One turn moves each row of this set onto another row. After a few examples, where does it send each row asked below?
tiko: 4.2, 9.8, -18.7, 11.5, -11.3, -23.1, -14.2, 13.8, -21.3, 22.0, 32.4, 13.9, -8.9, -37.4, 1.3, 17.4, 12.5, -5.8, 10.8, 15.7, 19.7, 6.7, 46.3, 2.1, -14.5, 20.0, -0.1, -9.3, 24.5, -3.1, 9.2, -1.1, -10.3
gogeb: -6.1, 2.3, -5.2, 22.5, 22.6, 4.5, -7.1, 7.0, 6.2, -20.7, -2.1, -12.9, -17.0, 0.8, -3.1, -5.2, 5.3, -5.7, -1.2, 39.2, -11.6, 9.4, -20.2, -8.4, -61.9, -14.6, -0.3, -25.0, -22.9, -1.6, -8.6, -1.6, 5.5
doti: 6.9, 13.8, -24.0, 10.5, 8.0, -7.3, -9.2, 30.3, -10.8, 22.8, 23.9, 19.0, 5.1, 14.7, -33.3, -15.3, 20.1, 0.2, -1.7, -0.1, 7.1, -16.2, 24.1, -28.2, -6.7, 4.2, -12.4, -10.0, 46.8, 6.6, 29.1, 1.0, 4.4
duzon: 7.3, -15.7, -19.6, -2.7, 5.8, 6.5, -3.6, -0.4, -6.7, -15.1, -3.3, -18.7, 35.9, 19.9, 4.5, -7.8, -13.8, -12.0, 2.3, 52.4, -13.7, -0.8, -36.1, 10.7, -8.2, 10.0, -28.9, -18.5, 5.8, 12.2, -0.4, -9.0, -9.5
teban: -8.4, 10.9, -6.6, 10.5, -14.0, -8.5, 4.3, 22.5, -7.1, 27.7, 13.8, -0.5, 36.2, -8.6, 4.2, -16.7, 28.2, 19.9, 20.7, -6.6, 1.4, 14.3, 30.1, 7.3, 3.6, -14.1, 3.8, -3.4, 36.1, -20.0, 8.9, -24.8, -0.9
nolip: 14.5, 4.4, -25.2, -18.4, 7.5, -1.3, 21.6, -15.6, 7.0, 7.6, -11.3, -7.3, 11.5, 14.8, 20.0, -21.3, -13.2, -1.0, -5.4, 10.0, -41.0, 1.4, -7.2, -14.9, 18.1, 28.8, 8.8, 1.5, -37.5, -15.4, 0.5, 7.2, 23.4
Kir: -4.7, 6.3, -6.1, -14.7, -3.6, -2.3, 11.9, -1.7, -15.2, 10.6, 10.1, 0.6, -1.1, -7.5, 10.6, -2.1, 13.7, -52.2, 1.5, -16.6, 3.1, 11.6, 13.1, 8.4, 22.9, -9.3, 6.4, 9.2, -61.2, 7.9, -5.9, 15.5, -4.4
Zefos: -9.8, -16.8, -2.9, -25.9, 2.2, 7.4, 2.2, -13.5, -43.7, 3.9, -11.5, 17.7, -4.5, -3.8, -10.7, -11.4, -1.9, 23.8, 8.3, -0.1, 29.2, -39.3, -8.9, 0.1, 36.4, -0.4, -12.1, -8.6, 34.3, -19.8, 15.6, -2.5, -8.2
dur: 12.0, -30.7, -19.0, -0.1, -26.2, -14.9, 25.5, 4.1, 21.8, -38.8, 3.3, -7.2, 5.1, 9.3, 2.3, 0.9, 3.1, -14.6, -17.2, 18.1, -4.9, 5.7, -10.3, 8.4, -22.4, -3.1, 9.4, -4.2, -28.2, -14.8, 23.2, -5.6, -16.3
Gok: -6.1, 12.3, 6.8, 1.0, 10.8, 4.0, -6.6, 11.1, -9.3, -11.8, -8.2, -1.9, 7.8, -12.3, 17.1, -14.5, -30.4, -21.1, 6.4, 0.4, -15.8, -6.7, -37.3, -44.7, -8.8, 30.2, -0.9, 6.6, -22.3, 23.2, -2.9, -2.8, 19.1
Dus: -28.1, -10.0, 10.0, 2.6, -18.0, -22.4, 3.7, -5.7, 9.9, 5.8, 7.2, 30.5, -27.4, 23.3, -5.1, 10.5, 27.4, 29.4, 11.4, 2.7, 27.1, -3.4, 19.9, 15.1, 29.0, -14.7, 23.4, 2.1, -1.0, -19.8, -9.9, 15.5, 5.8
vune: -10.3, -47.2, 8.3, -6.9, -1.2, -2.6, 10.9, 0.2, 11.5, -3.1, -1.9, 13.0, -23.7, -8.8, -6.0, -9.3, 11.4, 24.6, -3.7, 29.8, 2.5, 6.2, 3.4, 0.4, 47.7, -18.9, -16.2, 5.3, 45.0, -5.0, -4.4, 3.0, 0.5
muf: -6.5, 22.8, -2.5, 6.5, 1.5, -4.4, -5.6, -0.6, -3.7, -20.3, -1.2, -10.2, 2.5, 1.9, -14.0, 9.2, -2.4, -10.5, 8.3, -19.2, -22.3, 35.0, -6.9, -7.4, -3.9, 26.5, 6.4, -10.8, -64.3, 4.0, 2.7, 9.7, 1.4
guliv: -8.8, 12.1, 4.3, -10.0, 27.7, 2.0, 6.3, 19.3, -12.9, 3.8, 1.7, -17.2, -19.4, -31.2, -29.7, 6.5, 3.0, -15.3, -26.2, -11.8, -9.4, -16.8, -17.9, -25.4, 1.8, 8.7, 7.5, 1.5, -22.8, 29.4, -24.7, -1.6, 34.1
viser: -10.2, 18.1, 17.7, 9.9, 25.7, 1.3, -17.7, 1.9, -19.4, 7.7, 17.9, -3.1, -21.9, -12.1, -6.9, 22.7, 9.8, 9.2, 25.2, -9.1, 20.4, -14.5, -10.7, -8.0, 5.1, -17.9, 8.4, -21.1, 32.1, -3.4, -23.0, 43.1, -29.6
nonu: 10.9, -5.3, -2.2, -3.7, 13.1, 12.2, -6.4, -6.8, 2.1, 49.4, -30.5, -16.9, 14.2, 12.1, 2.6, -11.7, -18.7, -15.8, 4.2, -13.1, -11.9, -11.4, -17.3, 22.3, 22.7, 11.9, 9.7, 6.1, -15.5, 14.1, 4.6, -4.3, 33.5
non: -23.8, -4.7, 7.6, 3.2, 28.4, 32.5, -13.9, -5.6, -13.6, -20.4, 11.2, 19.4, -37.0, -10.9, -15.5, -14.0, 10.3, -16.4, 25.9, 12.7, 30.4, -0.3, -5.4, -2.5, 18.8, -21.8, -24.9, -8.2, 36.7, -3.6, 6.5, -9.4, -25.3
dori: -9.5, -26.9, -8.4, 22.7, 12.1, 3.1, -20.4, -13.0, 22.6, 6.8, 1.4, -1.2, -36.6, -11.0, -14.2, 22.5, 27.8, -1.7, 10.2, 1.4, 13.5, 20.6, -1.5, 12.2, 20.3, -17.3, 10.6, -11.9, 25.3, -38.1, 12.3, 25.4, -22.7

tiko goes to teban
dori goes to vune
muf goes to nolip
Where do these go?
nonu goes to guliv
Dus goes to Zefos
dur goes to duzon

